128 stands for zero in the data rows.
Here are some rows, each followed by its group. Groups can overlap.
[ 95 179 102 115 146 117 106 128 100  95  80 121 148 119 107 133 147 123
 102 139 152 120 112 143 129 117 124 138 106 156 113] lg
[ 62 152  99 132 135 120  91 184 112 119  97 136 153  82 127 112 162 127
 136 137 106 159 104 133 136  89 105 130 135 159 171] rz
[124 143 154 114 145 123 148  86 104 138 150  73 145 116 113 146 133  94
 117 128 107 100  93 143 157 166 107  92 102 128 148] zr
[119 173 140 155 104 145 140 134 153  70 101 139  62 152 145 126 102  87
 132 112 170 133  98 124  90 137 149 124 156 114 153] jr
[157  89 127 161  90 132 142 150 125 159 109 144 119 160 159 123 115 153
 132 121 145 121 156 134 110 112 162 139 130 132 115] nb
[110 157 122 143 142 120 108 122 107 103 102 128 137 130  98 122 141 118
 108 128 148 114 112 147 132 122 128 127 108 152  94] lg
[145 112 182 112 117 103 149 147 144 142 159 143 142 122 118 144 132 117
 104 110 102 130 120 126 155 146 133 117 132 102 157] nb
[162 110 151 121 112 129 182  93 169 148 176 135 107 147 110 123  79 106
 126 120 113  86 118  97 143 183 141 108 139  68 135] jr
[112 155 126 120 122 136 128 132 124 118 119 125 134 114 123 109 124 128
 102 126 123 137 118 136 145 125 128 120 148 125 155] rz
[139 145 144  93 115 120 159  83 169 124 156 134 110 120  95 136 110 100
 116 128 102  97 101 103 151 163 107 108 134  91 167] dt
[145  98 122 104 126 134 124 113 133 165 157 139 152 119 114 113 109 150
 123 139 100 121 147 100 143 141 103 123 113 124 122] jr
[ 83 169 110 129 140 110 130 148 119 121 135 127 131  85 106 126 134 115
 130 141 111 141  94 124 142 132 108 127 143 118 170] sf
[118 124  99 150 136 158 102 145 126 119  98 146 114 142 175 129 129 167
 162 131 161 161 142 148  92 104 149 157 158 143 126] sf
[ 84 154 119 131 132 118 100 149  94 115 110 137 150  95 127 122 167 149
 136 130 112 158 121 129 137  97 106 140 145 142 163] rz
[126 115 135 140 123 141 116 128 136 115 125 139 111 134 147 133 108 134
 141 117 135 136 130 120 111 130 134 139 152 124 124] jr
[ 57 163  77 131 146 133  56 188  56  98  82 132 175  68 151  97 175 148
 153 144 108 212  82 160 135  55 102 150 115 181 164] sf
[118  86  95 126 137 101  99 122 127 180 140 112 175 108 135 108 148 194
 131 136 109 159 170 136 136  98  98 171 115 166 115] sf
[135 110 103 111 118 141 106 133 127 131 127 130 133 120 122 126 173 169
 131 141 115 145 138 118 130 107 126 125 113 159 109] zr
[158  97 138 141 133 128 148 108 162 152 141 151 124 139 132 131  96 158
 125 137 134 111 165 130 118 119 133 146 125 105 116] sf
[140 115 105 137 113 159 111 132 143 126 137 138 105 138 159 126 119 131
 154 148 148 146 148 121  89 127 131 149 127 140 138] jr
[147  96 124 124 122 125 154 142 153 146 153 120 111 139 124 114 114 130
 143 116 122 121 157 108 130 138 127 131 118 115 141] cz
[146 133 142 170 111 145 156 142 141 114 115 121  89 166 167 127  85 110
 126 129 171 107 151 136  97 150 166 144 159  87 124] rz
[112 165 116 142 153 109 104 118 107  78  77 144 114 136 132 133 164 135
 126 147 156 132 115 111 128  92 143 124 115 162 106] lg
[158 129 166 153 112 145 152  96 136 103 116 125  98 173 143 145  94  89
 142 125 160 101 138 124 101 139 163 129 146 110 117] dt
[137 109 118 135 121 136 103 135 115 145 130 128 147 136 155 126 125 161
 141 137 136 165 156 123  99 110 127 139 129 146 118] jr
[109 110 117 130 118 128 110 141 126 150 132 129 159 114 140 102 146 154
 138 127 103 165 149 150 128 112 120 149 123 147 152] cz
[111 144 134 167 102 142 138 144 147 104  92 133 110 134 157 133 109 116
 123 125 162 117 134 155 119 123 146 130 162 104 135] sf
[133 124 167 119  88 126 147 145 137 127 143 113 116 134 132 151 133 109
 133 100 108 144 118 125 143 137 149 130 139 118 145] nb
[107 181 131 113 148 133 134 147 122  87 129 137 110 104 114 132 138  86
 129 129 119 145  80 113 137 163 121  99 150 124 175] dt
[125 147 139  99 130 164 137 131 139 100 154 151 115 125 134 125 130  98
 142 132 115 136  95 118 126 147 115 118 153 120 156] jr
[126 153 133 119 105 133 162 127 113 106 117 128 110 143 136 153 129 110
 149 115 142 130 109 141 117 152 173 104 160 124 139] nb
[137 129 146 121 137 147 128 126 117 109 119 133  95 147 154 143 124 112
 135 123 144 135 131 118 108 145 141 127 121 135 130] jr
[154 128 144  97 113 106 167 125 160 145 171 125 122 107 114 131 106  97
 121 114 100 110 124 115 158 164 118 112 140  90 162] cz
[101 145 164 118 128 125 146 112 134 121 149 100 142 119  85 152 148  83
 117 120 104 101  79 129 160 168 116  96 126 108 135] zr
[177  71 163 115 105 115 172  76 135 176 176  77 162 170 102 154 105 139
 124  94 127  59 162 122 142 176 130 140  89 100  74] zr
[120 134 141  85 145 127 153 107 150 151 174 121 130 117 101 120 121 108
 143 127  92 101 108 126 140 156 107 102 125 100 158] dt
[129 133 124 121 123 124 135 128 131 110 138 145 114 132 110 136 125 109
 131 120 122 123  95 135 123 144 129 101 120 135 127] zr
[121 111 106 121 130 131 103 122 111 135 120 121 144 137 135 114 137 148
 153 131 134 133 147 131 115  99 133 157 116 149 120] dt
[141 136  91 135 147 113 110 112 137 128  98 139 113 124  89 116 143 150
 120 135 140 102 142 104 130  88 128 143 117 144  94] lg
[134 130 145 154 128 148 134 120 133  89 104 136 115 177 170 123 110 102
 141 116 165 132 129 140  98 150 161 127 160 122 152] cz
[171  97 121 134 133 116 141  96 144 151 148 128 135 135  95 118 107 163
 100 135 143  90 174 125 135 124 118 147 121 108  81] lg
[116 125 101 187 114 152  90 140  96  97  68 128 134 132 186 106 133 165
 142 150 178 166 162 155  84  87 144 160 123 150 119] rz
[118 114 132 134 123 145 128 125 122 124 101 133 114 145 154 130 110 124
 146 129 147 118 140 145 110 107 132 134 136 124 153] sf
[128 165 142 125 123 117 154 141 154  91 135 144  87 113  98 111 116 102
 104 143 124 114  99 123 136 140 120 112 165  94 165] rz
[ 78 140 106 117 144 145  90 138  85 118  99 139 148 108 140  94 158 140
 151 149 122 168 118 145  99  90 122 131 124 157 144] jr
[110 137 121 129 125 141 112 153  94  91 102 111 143 142 146 135 160 119
 138 123 142 125 107 148 114 125 158  96 108 165 129] zr
[101 166 127 123 146 108 118 134 105 109 111 109 159 109  83 130 153 109
 122 120 144 117 110 123 141 109 130 140 111 148  99] lg
[116 134 138 113 143 126 145 111 121 119 152 101 145 125 118 152 154  96
 121 122 115 120  88 146 157 157 126 101 110 138 136] zr
[ 82 149 122 136 146 140  63 169  53 102  76 108 184 118 144 138 204 145
 149 114 123 184 115 165 127  84 146 131  88 199 120] zr
[129 113 113 141 114 154 116 144 119 124 118 134 125 153 166 129 135 140
 138 127 136 154 149 158 120 121 142 119 162 141 129] cz
[118 128 124 123 146 119 104 132 105 133 107 107 141 120 127 134 143 127
 151 141 122 147 105 133 126 120 129 122  91 153 129] zr
[130 150 143 148 132 135 150 116 134  94 101 131  81 151 120 140 107  88
 108 112 176  70 131 136 109 137 159 116 125 106 107] lg
[ 96 151 133 103 141  95 131 130 123 135 146 131 140  73 102 107 149 129
 116 115  84 137  94 111 168 116 107 121 130 114 156] rz
[134 133 129 113 135 148 135 119 130 119 139 103 130 145 134 136 137 107
 124 130 128 122 126 127 124 136 131 122 120 133 107] zr
[127 153 121 142 104 110 147 139 120 112 128 123 118 135 126 123 125 123
 111 108 140 131 130 126 134 130 147 116 123 132 123] lg
[124 100 126 105 131 116 137 118 122 141 140 121 138 124 102 128 156 120
 116 124 107 117 123 107 155 126 107 117 102 139  99] zr
[172 101 156 127 112 130 156 108 165 145 155 111 127 150 126 137 115 126
 119 111 125  87 139 114 130 157 122 125 119 115 120] dt
[ 72 173 118  97 150 132 100 159 109 115 104 132 145  89 134 126 148 120
 134 142 110 176  92 152 136 105 121 116 139 141 165] cz
[145 140 155 129 110 174 138 136 157  87 117 129  71 161 165 152 104  87
 151 106 168 116 115 124  80 150 180 129 173  99 148] jr
[163 121 109 131 130 141 134 117 172 129 141 164 102 147 150 134  98 135
 129 124 144 127 151 106 102 125 130 143 125 111 116] jr
[170  90 130 143 121 113 138 132 151 158 149 152  95 128 116 128  96 159
 135 124 116 113 172 115 138 133 128 153 151 104 115] rz
[125 168 103 126 143 131 122 118 105  99 100 121 121 131 104 124 130 121
 115 146 152  97 109 147 121 122 125 122 111 132 105] lg
[111 151 118 121 151 127  98 129 126 124 133 131 150 108 106 127 158 124
 140 138 110 140 114 121 140 103 110 107  99 176 116] zr
[151 106 129 121 110 131 152 112 163 158 163 116 131 125 114 134 105 126
 110 124 102 114 123 126 147 164 120 120 139  97 131] dt
[144 140 133 136 108 116 160 108 135 103 117 132  96 152 110 130 100 102
  98 123 167  79 124 126 122 148 138  99 131  96 103] lg
[140 108 106 135 144 100 131 129 128 145 124 130 134 131 107 123 120 157
 101 133 141 102 146 121 129 113 121 130 108 127  75] lg
[ 88 152 114  66 136 121 119 125 113 123 130 121 164  87 104 126 147 111
 134 136  96 145  97 135 147 137  95 116 125 132 158] jr
[128 142 137 161 106 140 136 126 161 122 123 160 110 142 130 114  98 141
 134 129 142 126 145 125 124 100 137 143 153 101 128] rz
[111 145 150 154 127 137 142 157 129  80 118 154 106 128 127 140 147 107
 128 120 136 133  94 163 123 138 157 112 148 129 141] nb
[ 67 153 100 116 157 139  59 149  37 120  84  78 192 108 144 130 189 146
 152 133 117 184 112 156 122  77 115 149  98 198 123] zr
[125 127 115 154 126 147  99 140 103 109 106 144 131 146 166 121 136 137
 132 128 154 147 151 136  90 101 144 134 126 149 133] dt
[135 128  89 116 153 127 105 121 128 155 138 141 143 112  96 110 135 173
 119 126 115 106 164 101 138  91 101 158  86 143  60] lg
[147 133 146 177 101 128 160 127 127 104 109 129  89 164 162 138  85 100
 109 113 171 116 150 129 101 128 166 134 166  97 112] rz
[121 101 114 102 132 113 121 135 139 155 158 132 155  92 106 117 136 173
 124 141  93 138 142 123 150 116 102 147 105 128 132] rz
[154 102 141 158 133 129 125 120 124 141 113 136 123 141 143 106 118 160
 129 133 153 119 187 125 116 108 127 161 118 121 118] rz
[144 103 132 126 128 180 137 105 145 124 138 137 114 171 160 141  81 121
 141 116 153 114 159 129  71 144 146 144 122 108 123] jr
[164  90 133  88 108  98 153 101 171 188 190 137 145 111  82 122 114 135
 120 119  74 110 138 117 167 163  96 127 122 100 123] dt
[109 142  90 127 149 120  88 149  85 105  93 139 139 113 150 114 153 150
 120 149 143 144 138 141 107  99 118 147 127 159 125] lg
[196 103 157 124 101 118 198 105 164 124 156 130  83 182 144 151  72  84
 115 107 152  69 144  98 123 190 164  94 162  74 120] dt
[ 72 152 110 121 143 116  70 174  78 132 114 129 161  94 160 112 182 146
 149 139 106 205 123 143 136  80 106 146 112 185 147] nb
[135 144 141 143 104 161 132 119 121 104 110 119 109 147 139 149 118 106
 140 138 145 137 125 139  99 139 135 113 144 119 130] jr
[107 177 133  88 144 113 137 130 158 135 139 130 110  88  90 125 123 106
 112 143  99 119  92 128 157 138  92 115 130 109 164] jr
[152 113 136 127 143 139 117 125 144 140 132 136 134 129 127 134 133 144
 139 141 129 139 153  85 106 121 133 139 139 126 115] dt
[146 129 134 123 119 157 141 125 159 126 131 151  83 145 144 122  97 121
 125 118 153 123 126 115 103 150 150 119 149 110 124] jr
[137 129 139 108 123 135 131 115 128 135 136 115 137 141 141 141 114 122
 130 133 119 136 127 134 133 155 125 123 128 127 121] dt
[129 116 117 134 141 145 108 136 112 127 109 124 126 128 156 100 128 149
 126 140 134 143 145 140 114 111 131 142 124 146 119] dt
[140  88 148  94 118  88 166 107 156 180 178 122 141  97  83 122 120 144
 107 108  80 105 128 115 178 154  81 108 114  96 135] cz
[132 106 127 134  96 131 137 142 111 145 137 122 135 137 136 131 127 160
 134 100 123 135 153 120 116 132 159 140 115 133 113] nb
[126 119 116 129 126 139 103 131 130 126 122 119 148 126 132 128 148 144
 126 132 134 131 133 133 119 115 131 126 104 156 109] zr
[117 116 137 120 144 101 140 118 144 141 142 149 147  99 114  98 131 138
 130 124 102 135 125 114 162 121 111 146 122 112 143] rz
Which 5 groups are nearest to each row below, nearest first, going by the distance to the group's nearest row?
[185 102 161 138  81 148 186  90 192 147 159 142  77 187 128 142  74 105
 122  99 142  83 151 127 131 189 157 109 144  72 125] >> dt jr lg rz sf
[123 120 102 153 132 118  98 133  95 140 107 118 141 120 149  99 136 159
 123 127 129 141 153 157 118  94 122 177 126 144 105] >> dt lg jr cz zr
[156 148 152 135 128 156 136 113 139  98 123 137  90 154 168 129 102 114
 163 126 156 130 134 126  88 137 161 117 147 117 136] >> cz jr dt rz sf
[121 138  84 105 141 131  94 122 127 140 145 127 155  98 118 115 136 146
 161 135  89 153 130 114 129 101  89 120 118 140 152] >> zr rz cz jr dt
[129 110 130 111 123 129 127 136 131 172 143 121 132 121 131 109 115 135
 136 129 112 108 139 116 129 142 115 136 130 117 130] >> jr cz dt rz nb
[140  81 141 121 110 117 170 102 162 173 148 113 135 121 105 120 106 139
 105 116 102  92 157 116 156 150 116 142 137  95 105] >> dt lg cz jr rz
[123 122 129 155 128 133 120 134 127 113 105 114 109 143 144 117 106 119
 129 130 152 137 136 154  93 120 144 163 151 111 142] >> sf jr cz dt rz
[143 106 150 137 115 115 144 130 137 143 144 125 130 120 115 109 117 141
 114 128 108 112 145 143 145 132 124 144 141  99 132] >> dt cz rz sf nb
[173 109 112  97 129 124 145  98 172 165 182 125  99 124 111 118 104 163
 123 116 109 116 167  59 123 144  98 132 108 119 112] >> jr cz rz dt lg
[104 124 123 146 121 132 100 130 101 106 102 105 142 149 163 145 121 128
 143 141 151 130 128 167 104 129 140 144 132 149 129] >> dt sf cz zr jr
[ 95 127 126 133 119 159  97 164  96 104  91 134 126 135 178 138 152 134
 150 117 148 179 112 159 107 102 160 149 123 160 137] >> dt sf zr cz jr
Which 5 groups are nearest to each row below, nearest first, going by the average distance to the group's rows?
[ 91 135  97 124 156 128  91 141  93 105 103 117 134 110 149 140 149 136
 144 155 126 167 117 135 120  96 118 147 140 168 158] >> sf zr lg rz nb
Group cz spreads out most along one direction. Which 3 other groups' directions of most spread are closest to that one, closest first?
dt zr lg
Group sf spreads out most along one direction. Which 3 other groups' directions of most spread are closest to that one, closest first?
lg nb zr
Group jr spreads out most along one direction. Which 3 other groups' directions of most spread are closest to that one, closest first?
rz sf nb
Which 4 groups are nearest to each row below, nearest first, going by the distance to the group's nearest row?
[150 110 110 140 113 104 128 122 133 147 125 135 137 133  97 120 109 158
 109 131 141 100 157 123 129 115 113 137 113 134  74] >> lg sf rz zr
[126 124 150 132 118 122 144 126 142 153 145 131 122 121 117 116 110 114
 113 133 124 108 133 125 141 157 115 129 138  99 125] >> dt cz nb rz
[135 118 126 122 125 116 129 120 153 167 156 120 139 106 100 115 106 157
 117 124 108 112 142 124 148 137 104 147 113 117 100] >> jr rz dt lg
[140 107 198  97 102 110 190 129 170 148 188 114 131 117  89 159 119  82
 108 104  77 117 107 115 190 197 140 110 157  76 166] >> cz nb dt jr
[ 70 151 105 113 138 104  95 134  82 136 104 115 164  87 138 101 154 129
 130 136 113 162 104 155 155  88 110 140 120 145 141] >> rz cz jr nb
Which 3 other groups have their centres nearest to the centre of group nb, nearest first?
cz rz jr
Which 5 groups are nearest to each row below, nearest first, going by the distance to the centre of the group?
[106 135 121 166 118 143 116 141 126  99  83 132 101 148 173 139 116 138
 120 130 164 144 141 146  98 103 151 157 151 133 140] >> sf rz jr nb lg
[116 132 153 108 132 108 147 146 129 121 145 129 158  95 120 144 142 119
 124 132  94 153  93 114 165 151 125 113 149 130 162] >> cz nb zr dt rz
[139  88 123 123 125  97 138 106 136 182 153 121 160 102  97 100 126 174
 120 130 102 103 161 122 167 132  99 149 116 110 119] >> cz dt rz zr lg
[103 154 138 168 128 146 104 143 106  93  81 140 118 150 167 119 128 129
 155 134 163 155 122 153  85 106 175 142 143 141 140] >> sf nb rz jr lg
